In the data rows, 128 means zero.
Each row has a hidden score. How much does it go up from the first row of each pair to the second? 20 means little or no change, 40 a big rise and 0 a big fall. The score is a weighted sum of the row's numbers plus the product of two more (or one squared), each taken from its middle value.
tensor([ 29, 155,  96, 181, 138, 130,  91, 237,  81, 146, 125,  71,  74, 143, 195, 111])
tensor([108, 123, 137, 131, 118, 110, 122, 126, 122, 123, 136, 146, 145, 115,  93, 136]) 20
tensor([141, 116, 153, 149, 136,  96, 113, 116, 123, 149, 149, 134, 153, 108, 127, 120])
tensor([146, 165, 100, 123, 158, 166, 103,  99,  96,  49,  98, 203, 166, 199, 119, 195]) 24
tensor([141, 226, 119,  90, 115, 126, 138, 170, 164, 189,  52, 134,  71,  13, 136, 136])
tensor([132, 134, 101, 148, 114, 119, 149,  98, 135, 115, 135, 141, 128, 128, 111, 151]) 19
tensor([142, 117,  99, 176, 128, 158, 124,  86, 187, 158, 126, 132, 143, 103, 168, 125])
tensor([126, 161, 116,  98, 130, 161, 116, 167, 151, 154,  97, 116,  83, 113, 139, 115]) 21
tensor([133, 151, 112, 148, 117, 164, 128, 189, 129, 153,  88, 110,  74, 129, 152, 133])
tensor([ 72, 133, 166,  63,  96, 131, 118, 170, 143, 123, 135, 100,  79, 147, 111,  92]) 29
tensor([181,  95, 170, 163, 137, 100, 100, 108, 122, 154, 147,  93, 162,  78, 113, 123])
tensor([131, 141, 115, 125, 123, 106, 102, 112, 107, 110, 129, 153, 152, 146, 119, 154]) 29
tensor([165,  91, 172, 148, 134,  95, 106, 116, 121, 159, 148, 101, 143,  97, 127, 117])
tensor([156, 121, 104, 173, 128, 147, 132, 129, 162, 159, 113, 117, 117, 103, 167, 132]) 19
tensor([122, 139, 129, 121, 112, 138, 106, 114, 118, 100, 118, 143, 140, 140,  73, 173])
tensor([ 78, 144, 217, 110, 152,  76,  64, 119, 204, 178, 164,  54, 120,  76, 139,  68]) 20
tensor([137, 169, 118, 123, 128, 162, 128, 137, 152, 145,  92, 124,  89, 105, 149, 138])
tensor([ 54, 126, 116, 117,  76,  86, 135, 124,  99,  97, 115, 132, 143, 141,  59, 171]) 29
tensor([ 91, 108, 171,  88, 105, 110, 112, 156, 141, 140, 127, 102, 104, 124, 104,  94])
tensor([119, 187, 115,  59, 128, 130, 127, 196, 176, 143, 118,  91, 125, 117, 114,  65]) 25
tensor([108, 152,  80, 111,  85, 130, 149, 100, 131,  64, 116, 162, 118, 156, 116, 172])
tensor([119, 156, 128,  77, 127, 118, 133, 156, 147, 140, 134, 108, 112, 133, 125,  90]) 20
tensor([ 96, 158, 118,  48, 145, 134, 112, 218, 179, 139, 121,  87, 113, 134, 116,  70])
tensor([105, 121, 146,  95,  89, 109, 133, 139, 132, 134, 136, 119,  92, 153, 134, 102]) 15
tensor([163,  55, 152, 144, 148,  99, 131, 135,  98, 142, 123, 110, 148, 107, 141, 105])
tensor([164, 131, 104, 166, 122, 148, 128, 129, 152, 165, 105, 119,  98, 101, 158, 131]) 18
tensor([ 85, 162,  94, 111,  93, 153, 147,  94, 103,  86, 112, 159, 146, 141,  59, 190])
tensor([ 66, 101, 125, 163, 172, 207, 129, 132,  56,  77,  71, 198, 144, 213, 190, 210]) 27
tensor([148, 130, 127, 157, 172, 156, 142, 108, 130, 114, 132, 165, 156, 130, 146, 149])
tensor([162, 105, 154, 145, 140,  99, 141, 117, 120, 161, 148, 129, 127, 131, 147, 117]) 17
tensor([154, 156,  98, 152,  77, 183, 129, 161, 144, 143,  53, 121,  50, 113, 150, 148])
tensor([158, 155, 113, 139, 165, 128,  99, 114, 105,  92, 139, 153, 151, 161, 128, 148]) 23
tensor([123, 144, 122, 156, 192, 183, 130, 107, 123,  90, 117, 191, 174, 173, 166, 174])
tensor([160, 163, 128, 120, 151, 101,  52,  53,  84, 123, 157, 119, 164, 178, 146, 148]) 14
tensor([ 87, 134, 162,  73,  90, 128, 143, 146, 138, 113, 146, 108,  87, 172, 123, 104])
tensor([130, 125, 138, 155, 178, 157, 116, 131, 113, 122, 108, 138, 168, 136, 187, 151]) 21
tensor([128, 132, 141, 156, 210, 187, 141, 120, 125, 122, 120, 167, 177, 160, 183, 149])
tensor([141, 148, 129, 110, 141, 111, 132, 137, 146, 147, 153, 116, 134, 115, 128,  97]) 19
tensor([106,  73, 149, 146, 124,  70, 137, 140, 131, 159, 130, 129, 160,  85, 119, 107])
tensor([156, 101,  90, 177, 128, 161, 140, 100, 190, 167, 109, 116, 122,  85, 182, 124]) 9
tensor([124,  68, 176, 121, 105,  84,  81, 147, 123, 157, 134,  90, 125, 102, 110,  97])
tensor([189, 113, 161, 163, 148, 110, 117, 109, 128, 155, 149, 109, 155,  80, 125, 126]) 16
tensor([130, 171, 106, 119, 104, 158, 110, 111, 103,  41, 111, 154, 129, 185,  98, 193])
tensor([133, 104, 154, 153, 131,  90, 122, 124, 130, 147, 150, 141, 155,  96, 122, 111]) 22
tensor([ 88, 138,   2, 126,  69,  79, 122, 100,  67,  69, 160, 187, 114, 193, 150, 160])
tensor([159, 149, 108, 136, 146, 107, 101, 105, 106, 116, 145, 143, 152, 154, 132, 138]) 6
tensor([174,  79, 165, 145, 137,  94, 143, 118, 115, 163, 126, 127, 127, 146, 154, 111])
tensor([162, 123, 150, 155, 143, 110, 121, 125, 132, 149, 150, 135, 146, 104, 122, 126]) 24
tensor([107, 131, 164, 101, 135, 123, 118, 147, 143, 140, 143, 114, 114, 127, 115, 107])
tensor([ 61, 120, 103, 110,  87,  99, 163, 115, 101, 104, 127, 145, 145, 129,  72, 147]) 27
tensor([ 93, 146,  90, 117, 147,  95, 186,  66, 108,  96, 124, 146, 121, 129, 162, 123])
tensor([153,  75, 171, 142, 120,  89,  81, 128, 121, 154, 142,  83, 156,  93, 109, 104]) 17
tensor([150,  96, 151, 157, 138,  99, 130, 138, 121, 155, 151, 131, 155,  98, 123, 110])
tensor([143, 129, 109, 162, 131, 145, 114, 143, 138, 145, 102, 114, 120, 116, 169, 134]) 17
tensor([163,  87, 139, 155, 156, 101, 141, 137, 112, 148, 134, 129, 151,  94, 141, 111])
tensor([131, 142, 136, 136, 121, 118, 124, 125, 118, 115, 139, 143, 141, 122, 105, 145]) 23
tensor([103,  88, 122, 136, 117,  76, 149, 144, 123, 143, 128, 126, 160,  84, 118, 103])
tensor([129, 155, 114, 100, 138, 128, 141, 149, 144, 141, 132, 114, 112, 130, 136,  97]) 17
tensor([133, 128, 112, 130, 154, 127, 154, 107, 110, 135, 114, 126, 108, 132, 149, 120])
tensor([156,  80, 145, 136, 138, 102, 153, 127, 108, 144, 124, 125, 131, 115, 148, 104]) 17
tensor([147, 117,  97, 153, 138, 134, 141,  98, 134, 143, 134, 127, 129, 123, 157, 117])
tensor([150, 139, 141, 148, 202, 169, 144, 107, 137, 125, 140, 154, 171, 133, 155, 139]) 20
tensor([130, 128, 144, 129, 130, 101,  99, 113, 116, 136, 140, 129, 149, 127, 126, 126])
tensor([102, 152, 106, 136, 136, 196, 121, 118,  92,  51, 104, 194, 125, 203, 118, 204]) 19
tensor([190,  89, 178, 162, 127, 102,  81,  99, 119, 154, 149,  66, 168,  69, 101, 126])
tensor([161, 120, 171, 135, 135, 101,  94, 126, 144, 152, 153,  89, 150,  80, 111, 111]) 21
tensor([142, 130, 109, 151, 133, 121, 143, 101, 126, 114, 144, 136, 138, 122, 120, 146])
tensor([150,  95, 138, 130, 122, 105, 156, 131, 120, 132, 126, 124, 124, 112, 147, 106]) 18
tensor([172, 118, 135, 161, 160, 146, 138, 110, 135, 147, 139, 130, 151, 104, 150, 126])
tensor([148, 127,  83, 171, 114, 135, 157, 121, 155, 159, 109,  98, 102, 132, 164, 120]) 19
tensor([132, 121,  92, 135, 126, 143, 151, 102, 130, 143, 118, 119, 113, 143, 163, 115])
tensor([141, 148,  69, 140, 127, 118, 115, 112,  95,  95, 138, 171, 150, 152, 122, 150]) 24
tensor([129, 132,  84, 141, 114, 139, 149, 122, 130, 125, 133, 127, 122, 134, 153, 119])
tensor([160,  92, 167, 124, 122,  97, 149, 111, 123, 157, 138, 117, 114, 140, 158, 106]) 16
tensor([123, 140, 158,  96, 138, 114,  98, 178, 171, 153, 139,  87, 125, 107, 116,  90])
tensor([131, 169, 108, 153, 112, 189, 152, 164, 133, 151,  73, 117,  52, 124, 163, 142]) 17
tensor([ 75, 129, 117, 118,  81,  97, 170, 104, 110, 104, 143, 155, 127, 148,  90, 152])
tensor([125, 149, 127,  89, 128, 136, 136, 146, 143, 135, 128, 115, 102, 130, 137,  90]) 19
tensor([104, 167,  88, 102, 101, 119, 116, 147,  91,  67,  95, 162, 130, 183,  88, 167])
tensor([170, 109, 146, 163, 149, 105, 124, 131, 126, 156, 152, 133, 152,  94, 128, 117]) 13
tensor([ 92, 137, 119,  79, 121, 141, 120, 148, 115, 119, 133, 113, 102, 151, 125, 104])
tensor([120, 151,  74, 138, 104, 118, 129, 106,  99,  88, 135, 164, 142, 143,  98, 163]) 19
tensor([160, 128, 143, 154, 162, 140, 127, 120, 124, 138, 142, 138, 150, 121, 148, 135])
tensor([103, 166,  69, 111,  58, 142, 150, 108, 125,  37, 133, 144,  92, 174,  32, 206]) 36
tensor([145, 148, 136, 113, 143, 112, 123, 156, 151, 147, 143, 106, 137, 101, 123,  95])
tensor([162,  86, 153, 156, 125,  98,  97, 132, 118, 151, 145, 115, 153, 100, 115, 110]) 18
tensor([172, 141, 110, 152, 164, 121, 122, 114, 121, 126, 157, 151, 155, 129, 142, 128])
tensor([171, 126, 150, 142, 212, 157, 136, 103, 135, 143, 135, 151, 168, 112, 135, 122]) 19
tensor([ 74, 141, 129, 114,  89, 123, 148,  88,  97,  88, 119, 149, 137, 145,  54, 189])
tensor([173, 104, 160, 151, 144, 103, 125, 115, 121, 156, 152, 118, 141, 103, 135, 119]) 11
tensor([157, 165, 120, 118, 150, 107,  70,  75,  96, 108, 149, 135, 160, 176, 134, 147])
tensor([128, 143, 124, 126, 107, 129, 109, 122, 110,  97, 128, 147, 140, 145,  90, 169]) 20
tensor([145, 108, 151, 156, 132, 104, 133, 124, 130, 149, 152, 137, 150,  92, 119, 122])
tensor([118, 152, 100, 144,  89, 118, 153,  75, 121,  79, 142, 162, 124, 142,  73, 184]) 24
tensor([167, 135,  94, 161,  93, 161, 122, 139, 164, 147,  71, 121,  69, 102, 166, 140])
tensor([ 95, 149, 122, 135,  76, 153, 151,  98, 121,  71, 139, 151, 101, 158,  35, 198]) 35
tensor([ 84, 159, 155,  36, 122, 128, 106, 195, 155, 114, 152,  89,  83, 169, 103,  90])
tensor([121, 137, 136, 101, 138, 116, 130, 153, 148, 139, 142, 106, 123, 121, 129, 101]) 16
tensor([ 93, 153, 114, 113, 106, 167, 127, 188, 132, 138,  91, 103,  67, 153, 139, 132])
tensor([117,  84, 144, 143, 129,  88, 146, 138, 118, 150, 137, 129, 154, 104, 118, 106]) 23
tensor([123, 159, 110,  71, 129, 134, 128, 167, 150, 148, 117, 109, 105, 126, 128,  81])
tensor([131, 114, 116, 139, 170, 161, 100, 117, 100,  70,  89, 159, 172, 144, 142, 172]) 20
tensor([130, 148, 111, 129, 117, 164, 138, 114, 152, 151,  96, 127,  84, 113, 150, 139])
tensor([ 94, 142,  82, 116,  87, 129, 149,  82, 102,  71, 130, 161, 121, 165, 107, 183]) 25
tensor([142, 137, 135,  87,  38, 140, 129, 139, 146, 104, 111, 155,  74, 132, 159,  75])
tensor([ 80, 119, 168,  47, 105, 110, 102, 167, 142, 130, 156,  89,  84, 151, 110,  83]) 25
tensor([144, 194, 105, 110,  93, 151,  98, 124,  83,  43, 106, 189, 146, 159,  17, 203])
tensor([118,  86, 181, 124, 104,  86, 100, 141, 137, 149, 140, 109, 135, 100, 110,  98]) 17
tensor([166, 123, 107, 174, 122, 124, 139, 125, 147, 161, 127, 116, 116, 119, 152, 124])
tensor([162, 143, 146, 144, 217, 172, 141, 108, 146, 127, 144, 160, 182, 129, 150, 132]) 24
tensor([130, 116, 165, 102, 122, 111, 127, 141, 141, 148, 141, 101, 106, 149, 137, 106])
tensor([ 58, 121, 114, 102,  85, 101, 178, 111, 108, 109, 120, 146, 140, 134,  73, 146]) 29
tensor([123, 149,  53, 135,  98, 112, 119, 109,  94,  72, 141, 175, 133, 168, 120, 166])
tensor([123, 158, 116, 110, 129, 171, 133, 187, 131, 159,  71, 112,  67, 120, 142, 128]) 14
tensor([166, 147, 108, 152, 120, 150, 126, 144, 151, 169,  90, 113,  88,  80, 157, 138])
tensor([156, 122, 148, 131, 132, 114, 141, 118, 130, 148, 144, 116, 129, 112, 141, 105]) 23
tensor([ 93, 153, 112,  88, 125, 184, 125, 188, 141, 133,  72, 107,  58, 155, 139, 129])
tensor([141, 131,  89, 142, 129, 141, 142,  89, 122,  93, 128, 166, 143, 142, 129, 164]) 20
tensor([147, 152, 100, 125, 137,  99,  89, 102,  98, 116, 136, 138, 153, 164, 139, 138])
tensor([134,  94, 134, 159, 139,  78, 130, 140, 131, 143, 158, 141, 160,  66, 141,  85]) 21
tensor([134,  75, 171, 142, 116,  86,  86, 133, 125, 162, 144,  92, 146,  93, 109, 105])
tensor([ 77, 138, 101,  82, 121, 168, 157, 127, 118, 124,  99, 133,  82, 155, 153, 118]) 25
tensor([105, 131, 110, 125, 117, 174, 121, 133, 131, 134,  90, 122,  88, 140, 137, 136])
tensor([143, 115, 132, 160, 168, 170, 135, 108, 133, 135, 115, 135, 160, 123, 170, 144]) 19
tensor([ 59, 120,  89, 106,  32,  86, 255,   0, 116,  43, 220, 196, 106, 137, 128, 200])
tensor([131, 164, 122, 106, 139, 138, 131, 180, 148, 154, 109, 109, 115, 113, 125, 101]) 6
tensor([137, 132, 136, 163, 191, 179, 133, 119, 120, 109, 118, 174, 168, 160, 171, 164])
tensor([ 62, 120, 130,  65,  82, 129, 153, 139, 124, 107, 118, 113,  77, 169, 109,  99]) 25
tensor([133, 136,  99, 139, 114, 140, 138, 128, 126, 127, 148, 119, 136, 130, 147, 104])
tensor([ 87,  58, 162, 144, 102,  71, 171, 126, 136, 139, 138, 146, 163,  63,  87, 110]) 25
tensor([160, 125, 118, 179, 137, 143, 126, 127, 160, 154, 125, 122, 139,  99, 161, 133])
tensor([156, 105, 141, 164, 143,  95, 132, 134, 128, 152, 156, 139, 155,  82, 135, 105]) 23
tensor([143, 201, 172, 151, 255, 222, 168, 117, 221, 120, 166, 173, 251,  98, 174, 131])
tensor([103,  77, 151, 141, 128,  83, 128, 140, 121, 156, 137, 131, 156, 119, 124, 113]) 21
tensor([161,  70, 156, 141, 141,  96, 145, 127, 107, 151, 128, 118, 128, 120, 153, 106])
tensor([153, 119,  95, 178, 111, 158, 131,  85, 191, 159, 124, 131, 119, 113, 149, 124]) 21
tensor([176, 163,  98, 134, 174, 128, 110, 108, 120,  87, 151, 169, 162, 157, 133, 140])
tensor([ 95, 149, 130,  45, 135, 131, 112, 175, 152, 132, 146,  98,  97, 156, 116,  84]) 25
tensor([137, 152, 124, 159, 144, 164, 112, 154, 146, 134, 115, 123, 130, 133, 167, 145])
tensor([147, 133,  98, 155, 142, 135, 137, 105, 126, 116, 135, 157, 141, 130, 137, 146]) 21
tensor([140,  89, 149, 144, 130, 109, 130, 157, 110, 163, 147, 122, 158, 131, 122, 107])
tensor([ 99, 184,  61,  82, 116, 120, 108, 153,  68,  50,  82, 178, 154, 212,  84, 167]) 29
tensor([ 84, 165, 255,  49, 133,  57, 108, 173, 222, 131, 188,  62, 113,  88,  89,  70])
tensor([ 90,  80, 171, 103, 104,  95, 116, 148, 129, 145, 122, 101, 112, 115, 111,  96]) 18
tensor([114, 139, 116, 127, 127, 158, 118, 128, 139, 124, 119, 129, 110, 144, 138, 132])
tensor([151, 135, 140, 128, 115, 126, 161, 112, 129, 137, 136, 131, 115, 120, 146, 104]) 22
tensor([112, 102, 152,  92,  97, 110, 118, 152, 130, 141, 130, 111,  95, 126, 130,  94])
tensor([133, 140, 137, 111, 139, 110, 128, 145, 146, 144, 144, 110, 136, 107, 128, 101]) 21
tensor([151, 141, 121, 148, 187, 158, 120, 115, 115, 101, 126, 158, 162, 157, 159, 155])
tensor([133, 142, 111, 126, 119, 135, 147, 130, 131, 140, 128, 120, 104, 136, 148, 114]) 20
tensor([171, 179,  67, 101, 255, 123, 145, 104,  76,  48, 188, 166, 130, 255, 162, 103])
tensor([173, 141, 129, 153, 184, 135, 134, 113, 134, 131, 155, 153, 160, 121, 140, 128]) 18
tensor([164,  94, 168, 139, 133,  98, 115, 114, 116, 155, 153, 103, 138, 107, 132, 115])
tensor([ 92, 154, 124,  59, 118, 162, 141, 192, 152, 135, 103, 100,  79, 156, 124,  98]) 29
tensor([ 97, 133, 125, 133, 152, 158, 102, 147, 103, 109,  98, 124, 138, 148, 172, 158])
tensor([ 94, 129, 102, 119, 110, 150, 168, 102, 131, 123, 111, 125,  97, 157, 137, 119]) 20
tensor([105, 133, 130, 142,  98, 152, 130, 119, 150, 111, 135, 142,  97, 154, 119, 148])
tensor([122, 138, 120, 122, 118, 115, 110, 119, 107, 114, 122, 140, 143, 149, 112, 137]) 23
tensor([159, 111, 152, 155, 160, 184, 152, 104, 129, 138, 124, 129, 156, 117, 165, 139])
tensor([131, 142, 143, 151, 177, 154, 112, 138, 120, 127, 122, 136, 155, 141, 176, 147]) 24
tensor([ 78,  98, 172,  84, 110,  83, 101, 124, 112, 164, 190,  92, 101, 151, 122, 104])
tensor([ 96, 140, 129, 125, 102, 102, 120, 124, 103,  96, 124, 149, 149, 135,  65, 160]) 22
tensor([169,  79, 180, 146, 124,  95,  89, 110, 117, 154, 151,  75, 157,  86, 110, 116])
tensor([159, 135, 153, 150, 211, 176, 149, 103, 145, 122, 140, 157, 176, 131, 153, 134]) 19
tensor([133, 111, 176, 112, 127, 100, 100, 141, 148, 149, 144,  85, 131, 106, 114, 103])
tensor([121,  96, 142, 156, 134,  75, 123, 139, 132, 139, 162, 140, 160,  78, 139,  83]) 28
tensor([ 60, 168,  78,  80,  91, 128, 159,  80,  69,  62, 113, 181, 147, 131,  55, 215])
tensor([116, 131, 135,  94, 117, 114, 145, 128, 127, 141, 144, 115, 103, 154, 142, 102]) 9
tensor([160, 133, 134, 140, 154, 115, 127, 136, 134, 151, 149, 125, 137, 106, 134, 112])
tensor([154, 116,  93, 150, 146, 153, 135, 103, 141, 154, 115, 116, 114, 123, 167, 112]) 20
tensor([133, 201, 132, 156, 145, 208,  85, 215, 136, 106, 114,  84, 140, 164, 170, 170])
tensor([125, 143, 108, 155,  95, 175, 124, 156, 133, 144,  79, 113,  64, 132, 156, 145]) 17
tensor([ 93, 116, 169,  63, 100, 110, 106, 166, 144, 138, 145,  87,  87, 144, 121,  83])
tensor([160,  71, 148, 154, 148,  97, 128, 136, 107, 148, 135, 114, 153,  91, 133, 109]) 15
tensor([114, 130,  70, 139, 119, 141, 142, 104, 112, 120, 138, 135, 141, 133, 149, 114])
tensor([132, 137,  91, 135, 121,  99, 116, 119, 110, 110, 139, 154, 140, 151, 133, 142]) 22
tensor([162, 123, 117, 170, 151, 138, 129, 120, 154, 153, 133, 131, 146, 106, 156, 127])
tensor([171, 117, 135, 164, 161, 141, 135, 114, 129, 150, 136, 135, 156, 106, 147, 127]) 19
tensor([111, 159, 110, 126,  94, 127, 129,  95,  88,  66, 131, 182, 141, 149,  71, 195])
tensor([148, 128, 119, 165, 149, 148, 127, 121, 145, 135, 131, 144, 146, 119, 151, 143]) 15
tensor([120, 172,  93, 107,  95, 203, 149, 249, 151, 154,  35, 109,  36, 149, 143, 140])
tensor([130, 100, 166, 118, 125, 105, 115, 145, 139, 152, 133,  98, 118, 117, 128, 106]) 20
tensor([105, 155, 123, 104, 121, 170, 147, 189, 134, 153,  80, 113,  69, 137, 136, 119])
tensor([ 85, 135, 124,  61, 135, 164, 106, 199, 134, 149,  93, 105,  59, 153, 129, 113]) 21
tensor([140, 128, 100, 169,  91, 149, 118, 119, 153, 136, 100, 126,  95, 129, 135, 148])
tensor([149, 153, 125, 131, 142, 149, 136, 154, 133, 159,  93, 123,  92, 103, 142, 124]) 22
tensor([139, 141, 122, 164, 142, 160, 120, 140, 150, 137, 120, 128, 135, 129, 163, 146])
tensor([102, 145, 120,  61, 143, 156, 127, 155, 148, 142, 108, 114,  83, 133, 134, 104]) 27
tensor([126,  91, 180, 110, 108,  85,  87, 129, 125, 152, 158,  84, 130, 112, 111, 100])
tensor([133, 143, 139, 131, 159, 144, 117, 132, 124, 133, 139, 135, 135, 133, 143, 132]) 18
tensor([137,  94, 148, 150, 129,  99, 129, 147, 120, 159, 146, 129, 159, 112, 121, 111])
tensor([ 73, 150, 119,  45,  99, 166, 145, 178, 137, 127, 104, 100,  59, 179, 119, 103]) 29
tensor([ 98, 167, 112, 132,  93, 101, 110, 117, 104,  80,  96, 152, 146, 139,  15, 188])
tensor([ 71, 147, 114,  96,  80, 154, 158,  64, 105,  60, 130, 161, 122, 144,  73, 200]) 27
tensor([155, 145, 123, 142, 143, 104,  97, 107, 102, 133, 143, 137, 157, 132, 127, 135])
tensor([164,  53, 186, 121, 105,  82, 166, 101, 117, 170,  95, 120, 103, 194, 170, 103]) 12
tensor([118,  82, 227, 108,  78,  73,  27, 174, 173, 151, 115,  85,  99,  52,  82,  81])
tensor([118,  99, 200, 112, 112,  86,  78, 138, 148, 153, 154,  76, 131,  97, 103,  93]) 17
tensor([178, 124, 146, 161, 172, 135, 138, 112, 133, 151, 147, 143, 154, 101, 133, 124])
tensor([103, 134, 178,  68, 128,  99,  90, 167, 172, 145, 160,  80, 119, 118, 107,  80]) 26
tensor([103, 109, 153, 133, 113, 106, 139, 119, 113, 133, 146, 139, 148, 119, 109, 134])
tensor([104, 127, 129, 140, 107, 136, 144, 114, 127, 109, 137, 128, 109, 130, 112, 159]) 18
tensor([ 82, 147,  86, 109,  72,  92, 152, 108,  95,  82, 108, 152, 139, 145,  77, 166])
tensor([176,  70, 161, 154, 142,  98, 110, 125, 108, 153, 137,  98, 155,  99, 129, 114]) 10
tensor([123, 106, 154, 144, 121, 104, 139, 120, 126, 143, 150, 132, 148, 105, 113, 127])
tensor([ 98, 130,  99,  90, 128, 167, 138, 124, 118, 129, 119, 122,  91, 146, 151, 102]) 25
tensor([113, 162,  78, 132,  89, 119, 132, 126, 107,  61, 114, 144, 113, 177,  87, 185])
tensor([130, 129, 108, 156, 108, 166, 143, 109, 142, 140,  95, 128,  88, 131, 147, 137]) 16
tensor([164, 123, 115, 177, 132, 141, 126, 127, 154, 160, 123, 118, 129,  96, 160, 128])
tensor([138, 102, 130, 156, 136,  82, 134, 139, 129, 148, 148, 134, 157,  77, 134, 102]) 27
tensor([ 98, 101, 132, 138, 117,  69, 123, 131, 127, 134, 131, 130, 157,  95, 115, 109])
tensor([151, 177,  87, 108, 131, 122,  77,  96,  92,  54, 128, 171, 156, 198, 104, 173]) 17
tensor([154,  97, 148, 161, 140,  96, 135, 133, 124, 154, 147, 136, 157,  86, 122, 113])
tensor([ 95, 141,  94, 119, 112, 109, 141, 125,  97, 110, 120, 152, 153, 147,  95, 143]) 26
tensor([ 86, 149, 128,  41, 114, 151, 139, 184, 154, 130, 129, 103,  69, 171, 124,  83])
tensor([ 98, 133,  98,  96, 111, 149, 171,  98, 113, 113,  99, 126,  88, 140, 142, 122]) 22
tensor([164, 112, 102, 176, 123, 138, 141, 127, 177, 170, 112, 111, 117,  90, 167, 127])
tensor([137, 126, 138, 138, 125, 130, 114, 115, 129, 124, 137, 125, 131, 127, 105, 149]) 24
tensor([146, 117, 128, 155, 177, 162, 138, 103, 127, 124, 121, 154, 160, 133, 159, 145])
tensor([ 67, 129, 134,  74,  89, 130, 150, 139, 122, 125, 144, 108,  77, 158, 129, 103]) 28
tensor([117, 102, 135, 131, 112, 112, 153, 135, 101, 145, 151, 131, 151, 153, 121, 125])
tensor([ 72, 115, 124, 125, 103,  72, 129, 133, 120, 121, 102, 129, 161, 114,  69, 140]) 27
tensor([143, 146, 132, 142, 177, 151, 117, 112, 120, 101, 137, 154, 156, 165, 152, 149])
tensor([116, 161, 106, 110, 132, 190, 139, 166, 136, 150,  60, 111,  62, 127, 146, 131]) 23
tensor([135, 155,  89, 119, 131, 164,  99, 126,  96,  46, 102, 163, 144, 191, 113, 188])
tensor([163, 118, 107, 183, 119, 143, 131, 129, 180, 167, 114, 112, 125,  92, 167, 129]) 14
tensor([ 84, 129, 153,  64, 104, 105, 142, 127, 124, 147, 173, 101,  85, 160, 142,  90])
tensor([135, 112,  77, 142, 131, 164, 133,  94, 136, 143, 118, 122, 118, 125, 167, 106]) 15
tensor([151, 144, 144, 154, 200, 167, 133, 119, 138, 127, 140, 153, 169, 138, 161, 139])
tensor([ 86, 118, 123,  77, 135, 155, 149, 130, 117, 136, 112, 119,  80, 156, 133, 107]) 29
tensor([157, 141, 120, 139, 146, 124, 138, 134, 134, 152, 136, 126, 125, 114, 141, 109])
tensor([174, 105, 178, 160, 130,  97,  77, 106, 135, 160, 156,  78, 163,  72, 103, 120]) 19
tensor([161, 137, 118, 151, 166, 124, 128, 112, 121, 133, 154, 147, 153, 127, 140, 126])
tensor([ 97, 145, 106,  91, 116, 180, 142, 133, 120, 129,  94, 118,  73, 150, 142, 110]) 30
tensor([152, 143, 148, 145, 222, 173, 144, 108, 147, 124, 144, 162, 175, 139, 155, 137])
tensor([126, 159, 130,  86, 127, 134, 128, 158, 145, 136, 136, 114, 108, 129, 129,  93]) 24
tensor([167, 161, 126, 138, 224, 160, 140, 114, 141, 106, 156, 162, 177, 155, 158, 127])
tensor([110, 176,  60,  87, 101, 124, 132, 124,  90,  60, 103, 174, 143, 179,  80, 166]) 28
tensor([ 96, 157, 132,  55, 112, 130, 139, 181, 160, 139, 128,  90,  90, 151, 128,  79])
tensor([108, 156, 131, 136, 133, 157, 106, 151, 135, 124, 119, 118, 118, 146, 145, 144]) 13
tensor([135,  97, 174, 109, 119,  98, 118, 136, 131, 152, 144,  97, 112, 132, 133, 102])
tensor([181, 114, 158, 163, 148, 107, 112, 116, 128, 158, 154, 116, 152,  87, 126, 121]) 18
tensor([132, 160, 122,  86, 133, 113, 132, 153, 153, 143, 137, 109, 124, 114, 127,  82])
tensor([ 85, 122, 137,  59, 116, 129, 128, 158, 129, 141, 126, 102,  97, 147, 124,  84]) 22
tensor([176,  86, 160, 158, 145, 102, 108, 121, 115, 149, 142,  98, 163,  81, 120, 118])
tensor([ 76, 139, 104, 118,  48, 135, 222,  50,  93,  60, 157, 176, 119, 136, 103, 191]) 37
tensor([118, 140, 138, 125, 117, 114, 107, 115, 102, 105, 129, 154, 156, 137,  89, 154])
tensor([155, 160,  93, 135, 158, 135, 116, 103, 111,  88, 145, 177, 167, 151, 134, 150]) 19
